How far apart are the two rows of each pair, measured in a hidden way? 0 means very close, and 20 very far. Two or three weighted sums of its numbers give each row a place; it is the straight-line distance between the places.
<-0.86  0.56  1.70  2.52  1.77  0.62 -0.69 -1.50 -2.30 -1.75>
< 0.29  0.22 -0.18 -0.54 -0.85 -0.73 -0.36  0.18  0.93  1.12> >> 8
< 1.08  1.01 -0.07 -0.67 -1.43 -1.04 -0.75  0.04  0.93  1.19>
<-0.70 -0.39 -0.41 -0.45 -0.75 -0.44 -0.13  0.44  0.88  1.28> >> 7
<-0.92 -0.82 -0.41  0.45  1.21  0.74  0.98  0.18 -0.36 -0.90>
<-0.16 -0.24 -0.38 -0.52  0.08  0.36  1.08  0.49 -0.08 -0.80> >> 9
< 2.03  2.12  1.36  0.35 -1.17 -2.00 -2.39 -1.92 -0.27  1.09>
<-1.07 -0.65 -0.11  0.25  0.62  0.92  1.06  0.73  0.42 -0.07> >> 17
<-0.76 -0.70 -0.28  0.21  0.45  0.60  1.14  0.80  0.27 -0.16>
<-1.42 -0.83 -0.20  1.14  0.90  1.09  0.68  0.45 -0.81 -1.22> >> 9
< 0.09 -0.40 -0.66 -0.57 -0.06  0.20  0.68  0.62  0.29  0.18>
< 0.81  0.12 -0.28 -0.63 -0.87 -0.31 -0.12  0.87  0.57  0.67> >> 7
< 1.53  1.75  0.71 -0.18 -1.39 -1.73 -1.48 -0.44  0.27  1.03>
< 0.29 -0.06 -0.23 -0.41 -0.20  0.28  0.57  0.87  0.53  0.22> >> 7
< 0.75 -0.25 -0.40 -0.67 -0.78 -0.33  0.71  0.48  0.42  0.23>
<-1.03  0.15  0.97  2.09  1.64  1.33 -0.19 -1.03 -2.15 -1.49> >> 2
<-0.06 -0.66 -0.79 -0.34 -0.16  0.15  0.32  0.52  0.71  0.35>
<-1.05 -1.00 -0.12  0.68  1.35  1.41  0.90  0.28 -0.36 -0.95> >> 2
<-0.51 -0.66 -0.84 -0.40  0.21  0.51  0.58  0.71  0.02 -0.93>
<-0.38 -0.73 -0.19  0.25  0.74  0.92  1.15  0.34  0.01 -0.46> >> 19
< 1.33  1.39  0.72 -0.88 -1.50 -1.64 -1.18 -0.69  0.40  1.16>
< 0.94  0.50  0.36 -0.78 -1.08 -1.88 -1.60 -1.27 -0.18  0.96> >> 9
< 0.68  0.17 -0.29 -0.76 -1.17 -0.38 -0.24  0.28  1.15  0.87>
< 1.18  0.98  0.24 -0.58 -1.32 -0.94 -0.56  0.43  0.65  0.75> >> 5
< 0.84 -0.05 -0.44 -0.64 -0.61  0.02  0.33  1.00  0.62 -0.05>
< 0.44  0.70  0.02 -1.04 -1.30 -1.42 -1.24 -0.33  0.26  1.09> >> 10
<-1.09  0.00  1.43  2.00  2.03  1.21 -0.27 -1.47 -2.12 -1.41>
<-1.10 -0.20  0.64  1.83  1.69  0.96  0.58 -0.45 -1.71 -1.33> >> 1
< 0.37 -0.01 -0.61 -0.74 -0.22  0.27  0.45  0.60  0.85 -0.03>
<-0.73 -0.56 -0.27 -0.14  0.26  0.53  1.00  0.55  0.63 -0.18> >> 6
< 1.49  1.27  0.52 -0.75 -1.32 -1.07 -1.15 -0.02  0.60  1.15>
<-0.18 -0.51 -0.57 -0.66 -0.94 -0.39 -0.15  0.72  1.32  1.19> >> 6
< 0.03 -0.51 -0.68 -0.59 -0.62  0.08  0.27  0.58  1.18  0.56>
< 1.10  0.69  0.00 -0.97 -0.91 -1.20 -0.48 -0.06  1.03  0.86> >> 3
< 0.36 -0.07 -0.50 -0.70 -0.27  0.28  0.77  0.65  0.21 -0.40>
<-0.67 -0.85 -0.66 -0.24  0.16 -0.06  0.30  0.64  0.69  0.46> >> 6
< 0.70  0.20  0.04 -0.90 -1.00 -0.59 -0.36  0.56  0.88  0.66>
< 1.66  1.90  1.72  0.35 -1.36 -2.03 -2.34 -1.49 -0.11  0.96> >> 6
<-0.46 -0.64 -0.74 -0.38 -0.01  0.03  0.25  0.60  0.98  0.47>
< 1.27  0.76 -0.46 -0.76 -0.93 -0.63 -0.32  0.70  0.74  0.62> >> 7
<-1.17 -0.57  0.89  1.68  1.76  1.08  0.90 -0.47 -0.92 -1.20>
<-0.27 -0.79 -0.36  0.11  0.27  0.51  0.97  0.79 -0.22 -0.85> >> 9
< 0.27 -0.06 -0.70 -0.79 -0.52 -0.25  0.52  0.63  0.76 -0.03>
< 0.06  0.04 -0.28 -0.39 -0.18  0.14  0.68  0.84  0.79  0.16> >> 5
< 1.13  1.25  0.00 -0.67 -1.34 -0.93 -0.90 -0.18  0.80  1.41>
<-0.69 -0.70 -0.66 -0.25  0.78  1.08  0.59  0.32 -0.58 -1.17> >> 9
<-0.32 -0.61 -0.79  0.17  0.34  0.63  0.67  0.67  0.18 -0.05>
< 1.79  2.27  1.54  0.41 -1.17 -1.74 -2.08 -1.55 -0.73  0.61> >> 10
<-1.18 -0.29  1.29  1.74  1.64  1.15  0.02 -1.04 -2.25 -1.54>
< 0.38 -0.42 -0.28 -0.77 -0.35  0.27  0.72  0.67  0.23 -0.26> >> 5
<-0.11 -0.19 -0.27 -0.41 -0.28  0.14  0.82  0.74  0.67 -0.12>
< 0.06 -0.44 -0.64 -1.00 -0.99 -0.57 -0.12  0.39  0.86  1.30> >> 11
<-0.70 -1.05 -0.62 -0.14  0.14  0.23  0.66  1.05  0.75  0.44>
< 0.47  0.10 -0.49 -0.57 -0.43  0.14  0.46  0.86  0.59  0.08> >> 6
<-1.34 -0.97  0.21  1.21  1.41  1.50  0.92 -0.33 -1.02 -1.05>
<-0.60 -0.79 -0.71  0.13  0.17  0.64  0.72  0.63  0.77 -0.03> >> 7
<-1.21  0.30  1.79  2.58  1.87  0.79 -0.43 -1.64 -2.34 -1.56>
<-0.56 -1.09 -0.02  0.51  1.31  1.19  0.88 -0.55 -1.08 -1.53> >> 3
< 0.47 -0.01 -0.75 -0.61 -0.65 -0.62 -0.62  0.16  1.26  0.98>
< 1.44  1.54  0.84 -0.15 -1.52 -1.81 -1.64 -0.93  0.09  1.46> >> 5
<-0.59 -0.35 -0.59 -0.11  0.52  0.89  1.01  0.58 -0.47 -0.95>
< 1.19  0.78  0.29 -0.93 -0.98 -1.29 -0.29  0.26  1.18  1.06> >> 6
< 0.88  1.16 -0.08 -0.54 -1.14 -1.75 -1.66 -1.43  0.36  1.02>
<-0.32 -0.51 -0.39 -0.55 -0.36 -0.31 -0.04  0.78  0.67  0.72> >> 7
<-0.47 -1.02 -0.39 -0.03  0.91  0.76  1.15  0.42 -0.63 -1.16>
<-0.19 -0.43 -0.35  0.11  0.36  1.15  1.11  0.18 -0.34 -0.88> >> 7
< 0.13 -0.31 -0.66 -0.76 -0.52 -0.63 -0.44  0.48  0.81  1.11>
<-1.02 -1.00  0.02  1.06  1.56  1.04  0.43 -0.03 -0.93 -1.34> >> 5
<-1.37 -0.83  0.65  1.54  1.68  1.49  0.94 -0.64 -1.29 -1.19>
< 1.98  2.20  1.61  0.68 -0.96 -1.97 -2.60 -1.53 -0.81  0.81> >> 19
< 1.15  0.72  0.05 -0.75 -1.34 -1.26 -0.55 -0.29  0.81  1.26>
< 0.06 -0.50 -0.71 -0.84 -0.07  0.48  0.78  0.50  0.53  0.04> >> 3
<-1.25 -0.88 -0.23 -0.11  0.87  0.72  1.21  0.31 -0.14 -0.04>
< 2.03  1.86  1.27 -0.37 -1.31 -1.47 -2.19 -0.85  0.30  1.41> >> 19
< 0.13 -0.11 -0.37 -0.45 -0.51 -0.02  0.30  0.78  0.81  0.31>
< 1.42  1.17  0.59 -0.32 -1.12 -1.33 -1.30 -0.30  0.80  1.48> >> 10
< 0.05 -0.24 -0.66 -1.01 -0.59 -0.56  0.28  0.74  1.04  0.67>
< 0.09  0.08 -0.84 -0.26 -0.39  0.38  0.92  0.47  0.28 -0.11> >> 6
<-0.75 -0.65 -0.65  0.26  0.53  0.96  1.00  0.54 -0.16 -0.20>
<-0.91  0.77  2.01  2.80  1.85  0.59 -1.40 -2.28 -2.54 -1.37> >> 10
<-0.61 -0.53 -0.16  0.87  1.16  0.95  0.76 -0.27 -1.08 -1.71>
<-1.43 -0.60  0.39  1.04  1.15  1.04  1.12  0.07 -0.88 -1.09> >> 9
< 0.65  0.34 -0.47 -0.94 -0.45 -0.45 -0.04  0.39  1.03  0.44>
< 1.06  0.57 -0.30 -0.77 -1.25 -0.59 -0.26  0.21  1.16  0.78> >> 2
< 1.47  0.96  0.50 -0.39 -0.92 -1.32 -0.93 -0.25  0.94  1.11>
< 0.54  0.14 -0.81 -0.57 -0.03  0.15  0.89  1.02  0.32 -0.09> >> 5
< 0.94  0.51 -0.33 -1.00 -1.22 -1.10 -0.77  0.23  0.67  1.22>
<-1.04 -0.38  0.77  1.97  1.98  1.23 -0.62 -1.63 -2.34 -1.67> >> 5
<-1.13 -0.62  0.45  0.92  1.42  1.08  0.21 -1.33 -2.19 -1.90>
<-0.05 -0.29 -0.39 -0.18  0.26  0.81  0.74  0.36  0.18 -0.61> >> 2
<-0.78  0.31  2.18  2.59  1.90  0.32 -0.95 -2.15 -2.58 -1.14>
< 1.86  1.73  0.70 -0.22 -1.42 -1.86 -1.61 -0.73  0.34  0.94> >> 14
<-1.52 -0.77  0.41  0.82  1.11  1.21  0.92  0.23 -0.35 -1.06>
<-1.44 -0.27  0.58  1.82  1.74  1.08  0.19 -1.04 -2.39 -1.86> >> 10
<-0.91 -0.97 -0.05  0.36  1.01  0.96  1.18  0.20 -0.21 -0.74>
< 0.50  0.08 -0.37 -0.71 -0.92 -0.14 -0.09  0.74  0.85  0.24> >> 13
< 1.43  1.75  0.64 -0.59 -1.12 -1.79 -1.49 -0.42  0.17  1.48>
<-1.44 -0.33  0.76  1.01  1.72  1.46  0.41 -0.41 -0.96 -1.12> >> 11
< 1.72  1.95  0.99 -0.21 -0.94 -1.77 -1.85 -1.12 -0.04  1.15>
<-0.87 -1.02 -0.55  0.37  1.02  0.96  0.77  0.01 -0.88 -1.13> >> 3
<-0.10 -0.24 -0.88 -0.90 -0.40 -0.78 -0.51  0.25  0.97  0.91>
<-0.66 -0.42 -0.88 -1.05 -0.66 -0.29 -0.52  0.47  0.60  1.08> >> 5
<-0.06 -0.51 -0.30 -0.87 -1.27 -0.87 -0.60 -0.35  0.78  1.37>
< 1.95  2.53  1.86  0.46 -0.82 -1.56 -2.73 -2.23 -0.59  0.66> >> 10
<-1.06 -0.36  0.30  1.43  1.59  1.19  0.73 -0.08 -0.87 -1.06>
<-0.67 -0.51 -0.35 -0.15 -0.36  0.29  0.17  0.54  0.71  0.83> >> 5
<-0.88 -0.65 -0.41  0.63  1.19  1.23  0.60 -0.54 -1.38 -1.48>
<-0.73 -0.97 -0.40 -0.25  0.47  0.83  0.63  1.09  0.42  0.39> >> 7
<-0.62  0.93  2.47  2.66  1.40  0.26 -1.83 -2.73 -2.23 -0.65>
<-0.82  0.55  2.13  2.63  2.08  0.68 -0.98 -2.02 -2.43 -1.70> >> 6
<-0.35 -0.81 -0.58 -0.56 -0.18 -0.53  0.12  0.79  1.07  0.91>
< 0.52 -0.02 -0.51 -0.85 -0.55  0.10  0.38  0.39  0.95  0.69> >> 5
< 0.80  0.19  0.03 -0.46 -1.18 -1.47 -1.39 -1.11 -0.04  0.92>
<-0.52 -0.87 -0.60 -0.12  0.22  0.74  0.71  0.36  0.06 -0.92> >> 12
< 0.20 -0.35 -0.35 -0.58 -0.84 -0.41 -0.31  0.42  1.17  1.24>
< 0.40 -0.08 -0.56 -0.39 -0.25  0.12  0.76  1.09  0.79  0.05> >> 4
<-0.23 -0.56 -0.27  0.24  0.82  1.13  1.02  0.21 -0.80 -0.84>
< 1.57  1.97  1.09 -0.45 -1.28 -1.55 -2.04 -0.84  0.11  1.31> >> 11
<-1.45 -0.27  0.81  1.26  1.56  1.18  0.83 -0.25 -1.30 -1.19>
< 0.42  0.44 -0.30 -0.83 -1.10 -1.28 -1.58 -0.78  0.42  1.20> >> 8
<-0.53 -0.81 -0.46  0.45  0.94  1.17  1.06 -0.36 -0.90 -1.38>
<-0.77 -0.72  0.07  0.28  0.66  1.02  0.72  0.75  0.44 -0.31> >> 4
<-1.45 -0.48  0.67  1.92  1.54  1.39  0.19 -0.85 -1.82 -1.49>
< 1.53  1.50  0.53 -0.56 -1.55 -1.63 -1.67 -0.69  0.18  1.42> >> 4
<-1.17 -0.44  1.06  1.94  2.09  1.37 -0.11 -1.52 -2.24 -1.89>
<-0.63 -1.03 -0.61  0.40  1.04  0.91  0.72  0.52 -1.06 -1.09> >> 5
< 1.78  1.62  1.05 -0.49 -1.52 -1.79 -1.77 -0.82  0.31  1.41>
< 0.99  0.69  0.40 -0.67 -1.49 -1.73 -2.24 -1.65 -0.27  0.44> >> 14
<-1.09 -0.52  0.03  0.58  1.25  1.11  0.46 -0.38 -0.92 -1.64>
< 1.56  2.90  2.50  1.81  0.67 -0.99 -2.24 -2.38 -2.70 -1.36> >> 16
<-0.96 -0.74 -0.14  0.34  0.27  0.67  0.90  0.60  0.50 -0.19>
<-0.67 -0.77 -0.43 -0.03  0.51  1.20  1.13  0.67 -0.43 -0.49> >> 9
< 0.81  0.96 -0.20 -0.56 -1.20 -1.03 -0.60  0.20  1.03  1.37>
<-0.07 -0.60 -0.18  0.20  0.59  0.58  0.86  0.51 -0.65 -1.12> >> 11
< 1.66  1.80  0.64 -0.36 -1.12 -1.39 -1.98 -0.81  0.16  1.13>
<-0.39 -1.09 -0.34  0.24  0.72  0.90  0.97 -0.27 -0.82 -1.42> >> 2
<-0.52 -0.65 -0.10  0.39  0.77  1.19  1.12  0.34 -0.70 -1.38>
< 0.88  0.61 -0.14 -0.82 -0.97 -0.93 -0.82 -0.16  0.92  1.26> >> 4
<-0.69 -0.76 -0.69 -0.13 -0.08  0.13  0.36  1.10  0.62  0.21>
< 1.24  0.23 -0.42 -0.53 -0.70 -0.86 -0.19  0.56  1.02  0.80> >> 12
< 1.68  1.81  0.73 -0.44 -1.58 -1.82 -1.66 -0.66  0.37  1.07>
<-0.10  0.07 -0.21 -1.11 -0.74 -1.30 -0.57 -0.44  0.45  1.05> >> 10
